Each row is where one point has got to under a steady rotation. How many steps took it there?
The counts run from 0 to 99.
[ 31  38 -37 -19  -1  13  46   1  45   2  16] : 12
[  0 -33  -1   8 -68  -3  32   0  18 -58   4] : 43
[-32 -18  20  10 -36  44  19 -21 -17   4  37] : 5
[ -3   8  45 -34  38 -15 -24  29 -24  -2 -11] : 65
[ 49  18 -23  -4  46 -30  -6  41  39   7  -4] : 57
[ 34   3  11 -21  60 -13  12 -11  33  40   1] : 1
[-13 -33  18 -30  -8 -57   0  13  20  -5 -20] : 45
[ -8  23 -17 -26  59  34   7 -16   4  48  21] : 2
[ 13  43 -21   6 -16  45   9 -49  24   4  15] : 49
[-14  27 -20 -59 -13  17 -44  29  58 -11  18] : 75
[ 23  16 -47 -14  41  35 -50  -2 -33 -17  14] : 85
[-33   9   7  14  28  -2  31 -44  18 -66   9] : 78
[  5 -16 -36  15  73  -2  49 -43   0  -3  24] : 59
[ -5  -8 -48  24  10  32  61 -42 -36  -9   7] : 60
[  5  33  -3  43  34 -11  38 -27  -3 -58   6] : 22
[ 32 -26  21 -33  18  16  -3  19 -40  -1 -25] : 92
[-18 -19  48  27  15 -58  67 -27 -18  12  25] : 33
[  9 -53  11 -21  37 -35  12   7 -32  -5 -42] : 91
[-71  25  -2  20  14   5   2  -3 -29 -17  35] : 97
[ 12  29 -18  36 -29  -4  51 -57 -18 -43   8] : 23
[ -9 -21  43  11 -37 -56 -16  29 -21  10  17] : 7
[-18 -29 -28 -59 -24   1 -28  18 -26  -8 -43] : 73
[-34  -6  -1  46 -26 -17  -4 -25  22  30  49] : 51
[ 44  59  17 -18  21  16   9  62 -24 -37 -25] : 10
[ 51  28  12 -16 -38  17 -28  -4  -5  48 -38] : 37
[ 46  16   5 -38  10  34  11 -22  -5  33 -23] : 93
[-16   1  48  25  38 -12  39 -17  39 -29  38] : 32
[ 36   1  12 -44 -40  15  -6 -11 -62  41 -38] : 36
[-31   2  -6 -70 -50  48 -38  12  17  15 -44] : 74
[ -5   4 -17  -6  40  43  24 -40 -37  12  30] : 3
[ 32  43 -32  -9  -3  40   5   2  34 -18 -13] : 11
[ -7   0  30   3 -11   0  40 -41 -18 -57 -21] : 79
[ 26  68  22  -3  26  35   9  15   3 -46  -4] : 67
[ 66 -29   3 -25 -21   3 -27  25  -8 -21 -29] : 55
[-32 -20  -7  30 -38  16  47 -18  -1 -59  16] : 42
[ 19   5  24 -15 -24 -42 -36  -6   2  44 -24] : 82
[ -9  29  32 -17   2  11 -73  19  39   9   9] : 19
[-12 -18  13 -63 -39   8 -10  -3  -1  10 -31] : 17
[  4  15 -42 -13  20 -21 -57  10 -49  20 -26] : 84
[  7 -13  45  -1 -46 -70  29  29  25 -13 -28] : 44
[-37 -42  29  23 -62  -5   2  24 -19   6  45] : 6
[ 49   9  25  -3 -48 -47  11 -44  26   8 -39] : 81
[-27 -21 -36 -22 -13 -33   3   1 -60  -1 -28] : 72
[-35  19 -30  32  19  21  -8  20 -10   0  49] : 40
[-32  36 -25  35  37  20  24 -17  -8  16  61] : 96
[ -6  19   9  -4  27  17 -38  29  57   6  24] : 76
[ 16 -33 -27 -36  40  60 -56  23 -21 -28  16] : 29
[ -4 -26   6   4 -64 -13  22  13 -25 -31  15] : 99
[-22  -7  -5  30 -48  12  28   8 -42 -20   5] : 98
[ 10 -24 -28 -22  37  37 -72  34 -26   9  18] : 28
[ 17 -20  22   4  -3  36  -2  -7  48 -34  67] : 31
[  6 -50 -32   3 -26 -71   8  33 -20  31   0] : 26
[-27  30 -25  15 -27   8  15 -36  31  22  46] : 50
[-29 -13 -20  29 -30 -58  24   4 -27  11  -6] : 71
[ 29   9  25  10 -55   2  43 -69  -4 -37 -31] : 80
[ 39  -2 -16  47 -42 -23  25 -50   3   0  -6] : 24
[ 12  13  14 -10  38 -11 -32  45 -53 -12 -19] : 9
[ 62  15 -13 -15  13 -18 -44  37  40 -17 -10] : 56
[ 20  28  24 -12  30  43 -43  29 -38 -28  10] : 66
[-25 -19  20  16 -28 -11 -29  -8 -45 -33   4] : 53
[  9   4  -7 -11  -1 -51 -52 -14 -37  55  10] : 83
[-55   5 -39   4  18 -36  72 -20   2  15  12] : 14
[-31   5 -15  -3  11  -8  63 -18  52  19  37] : 13
[-19 -29  22 -23 -47 -27 -11  41 -12  45  22] : 63
[ -1   1 -13  26 -31 -55  55   4  -7  32  15] : 70
[ 38  15 -39  15  61  -8  19 -10  22  28  12] : 58
[  3 -19  37 -19 -11 -40 -33  74 -52   9   2] : 8
[  8  23  -5  25 -23 -19  78  -7  39  16  17] : 69
[ 10  41 -29 -33  22  42  -1 -29 -11  16 -20] : 48
[-33 -18  20  37 -10 -28  -7 -29 -19 -13  18] : 52
[ 15  61 -13  -2  -6  23  30  -1  22 -24  31] : 68
[ 37 -13 -28 -34  33  42   0  -2  52 -28  40] : 30
[ -8  -7  27 -61 -65   1 -62  14  38   3 -17] : 18
[-43   2 -38  12 -12  32  38  18 -31 -48  57] : 41
[ -8  31 -38   9  25  15 -13  21  -7  36  58] : 39
[-52 -29 -14 -30 -48  -6  -5  -7 -34   3  -7] : 16
[-15  47 -19 -32  49  13  -1   1 -12   8 -41] : 47
[-54 -36 -18  16  -2 -35  40 -16 -15   7  -3] : 15
[-13  -5  41  -5  17 -43  58 -34 -47  -1 -12] : 34
[-14  16  10 -65  47 -55  -9  16 -13  14 -34] : 46
[  0  -8  34 -25 -32 -11  22 -10 -74  31 -55] : 35
[ 33  25   0 -42  -8  39   0  24   7  24  30] : 94
[-36  21  23  10  43   1  -9   3  46 -34  58] : 77
[ -1 -25 -39  -3   5 -11 -51   7 -35  33  -3] : 27
[  4  50  14 -18  31 -29 -51  -2  48  -5  18] : 20
[-26 -37 -14  33 -39   1  31 -13  37 -14  65] : 88
[ 32  50 -10   0 -13   6 -16  35   5  64  16] : 38
[ -8 -75  47   7  21 -53  41  22   5 -18 -16] : 90
[ 63  22  12 -55  15 -25 -11  40  21  21 -35] : 0
[-27 -27  57 -22   2 -24 -20  25  23  25  18] : 64
[ 28 -57  37  17   5 -51  50 -22  24 -13  22] : 89
[ -5 -23  32  15  -1  -9 -40  31 -78 -47 -22] : 54
